(in the rows, 128 means zero)
A single turn carries every row of the set below to another of its rows. Some are shown first; where does it send the rows asked next?
K_681: [120 129 102 132 134 106 113 141 108 125 137 135 101 160 147 128 121 121
 128  79 148 135 148 159 161  89 129 142 131 104 144 116 125 151 129 113
 149 154]
K_45: [139  95 132 162 105 129 163 130 130 125 117 110 143 100  94 174  87 113
 128 139 105 144 145 118  87 125  89 141 142 135 108 122 152 132 122 122
 124  89]
K_730: [106 126 101 119 146 105 141 126 126 147 140 145 110 144 162 147 131 134
 118 101 150 139 157 132 152  85 100 127 132 101 150 114 123 165 124 105
 119 141]
K_777: [102 127 105 120 152  98 127 142 104 141 130 135 114 157 155 134 146 106
 128 100 125 115 147 133 137  86 124 149 139  99 139 117 101 161 139 111
 128 145]
K_506: [102 134 109 128 139  78 139 133 104 162 136 125 103 131 151 131 131 136
 106 105 145 131 144 125 161 110 112 135 136 103 146 126 126 159 127  93
 125 133]
K_708: [166 124 128 154 105 136 148 151 122  99 130 113 117 108 100 166  91 107
 142 161 106 128 113 137  94 133 109 143 119 139  89 120 140 147 148 135
 126 121]
K_923: [150 103 139 158  97 119 149 136 139 112 117 131 159 111 112 179  99  95
 119 126 111 145 138 128  75 129  76 136 139 132 109 124 155 126 121 128
 140 100]
K_387: [163  99 138 169 102 111 148 136 138 113 119 117 140  95 109 176  85 114
 123 129 120 141 135 125  87 130  78 142 144 146 116 135 165 146 123 115
 136 107]
K_893: [161 121 131 154 102 122 144 164 123  93 125 106 123 112 102 164  92  97
 132 136  99 122 105 140  93 147 109 145 120 136  93 123 137 140 155 131
 137 117]
K_989: [116 129  99 127 130  89 133 131 103 148 135 115 104 155 142 130 114 122
 105  75 150 128 156 150 150 103 135 148 132  94 134 123 108 147 127 109
 146 143]
K_32: [146 124 140 136 127 115 120  76  99 105 111  95 117 133 124 117 113  97
 133 117 140  83 146 126 110 147 113 105 160 130 106  95 157 113 117 136
 116 118]
K_993: [112 137 106 131 142  79 126 138  88 155 133 118 102 145 147 125 132 123
 115 106 137 117 142 135 150 102 132 155 140 104 135 134 111 162 136 101
 135 146]
K_789: [124 124  97 122 147 114 127 130 115 136 139 141 103 155 157 139 127 124
 131 102 148 128 158 144 144  71 121 143 135 105 139 119 113 171 128 115
 128 158]
K_709: [ 88 128 111 121 146  90 133 145 111 148 133 143 118 144 157 135 151 119
 118  97 127 129 141 127 152 101 103 130 136 100 152 113 122 156 134 102
 124 130]
K_685: [157 110 146 135 140 114 120  86 124  94 110 101 115 125 143 128 117  98
 139 104 142  70 141 120  97 137  97 107 166 136 118  99 157 140 124 133
 110 132]
K_611: [143 110 138 138 131 130 125  80 111  97 112  85 106 132 118 121 102 109
 141 102 141  85 150 128 115 138 115 105 160 130 115  90 158 120 118 138
 114 117]
K_750: [167 107  93 156 124 122  97 144 139 160 119 121 146 175 116 152 109 138
 101 119 171 102 123 109 151 131 110 101 128 142 115  86 148 138 138 124
 129 130]
K_648: [154  98  89 145 135 136 104 143 147 158 118 127 157 182 118 162 119 129
 110 120 157 102 131 105 141 119 108  98 129 134 115  76 136 139 141 132
 118 126]
K_710: [160 120 127 146  99 136 150 154 131  91 129 118 132 124 104 171  92  90
 134 133 104 130 118 146  83 138 107 139 113 128  89 112 132 131 148 141
 136 117]
K_447: [136  95 143 170 103 120 145 152 132 107 114 108 144 101  94 171  96 107
 129 117  95 139 129 124  95 136  85 141 145 141 122 125 161 134 132 119
 138  94]
K_572: [149 103 142 138 140 129 119  89 124  86 112  92 109 129 129 125 109 102
 147  92 136  75 144 127 111 135 104 106 163 136 124  92 159 134 123 134
 112 125]
K_849: [178 124 124 150  98 127 157 143 130 103 131 107 120 111 107 171  78 106
 126 144 119 128 121 142  84 140 107 146 117 133  85 124 133 145 144 134
 132 122]
K_905: [149 122 144 133 131 106 122  80 110 102 109 104 124 132 139 122 121  89
 129 113 141  72 144 122  95 145 101 107 164 129 108  97 151 124 119 136
 112 124]
K_361: [152 104  97 153 127 106 103 154 136 164 113 109 156 174 115 153 116 127
  91 103 156  91 116 103 145 144 114 107 132 134 117  89 139 132 147 121
 130 121]
K_397: [108 133 111 129 134 100 122 142 116 136 140 146 106 144 154 133 130 137
 119  88 149 145 145 146 171 100 103 126 128 106 155 114 142 153 126 101
 136 139]
K_436: [158 112 123 144 106 133 164 150 133 104 126 100 125 114 101 174  86  96
 131 138 100 122 122 133  79 136 111 146 117 128  88 117 121 145 151 135
 123 113]
K_593: [152  98  93 152 139 111 114 144 136 177 113 103 151 164 117 156 116 133
  99 124 151  83 122  89 140 133 112 112 137 138 115  91 129 149 145 118
 111 121]
K_226: [145 100  97 154 143 126  97 153 134 159 114 123 154 171 116 155 131 130
 116 132 143  89 116  92 146 123 109 105 135 142 121  82 141 147 149 123
 113 125]
K_749: [144 113 140 168 100 122 140 137 118 115 118 130 147 103 102 167 104 107
 135 156 105 148 134 123  93 129  84 136 141 142 109 126 168 130 120 123
 133  99]
K_173: [101 127 105 120 131  86 142 135 118 151 135 127 113 145 147 137 122 129
 100  71 151 141 153 139 159 112 110 129 127  94 148 114 121 143 126 103
 137 129]

K_730 turns into K_397
K_611 turns into K_32
Now these:
K_361 turns into K_593
K_893 turns into K_436
K_681 turns into K_989
K_45 turns into K_749

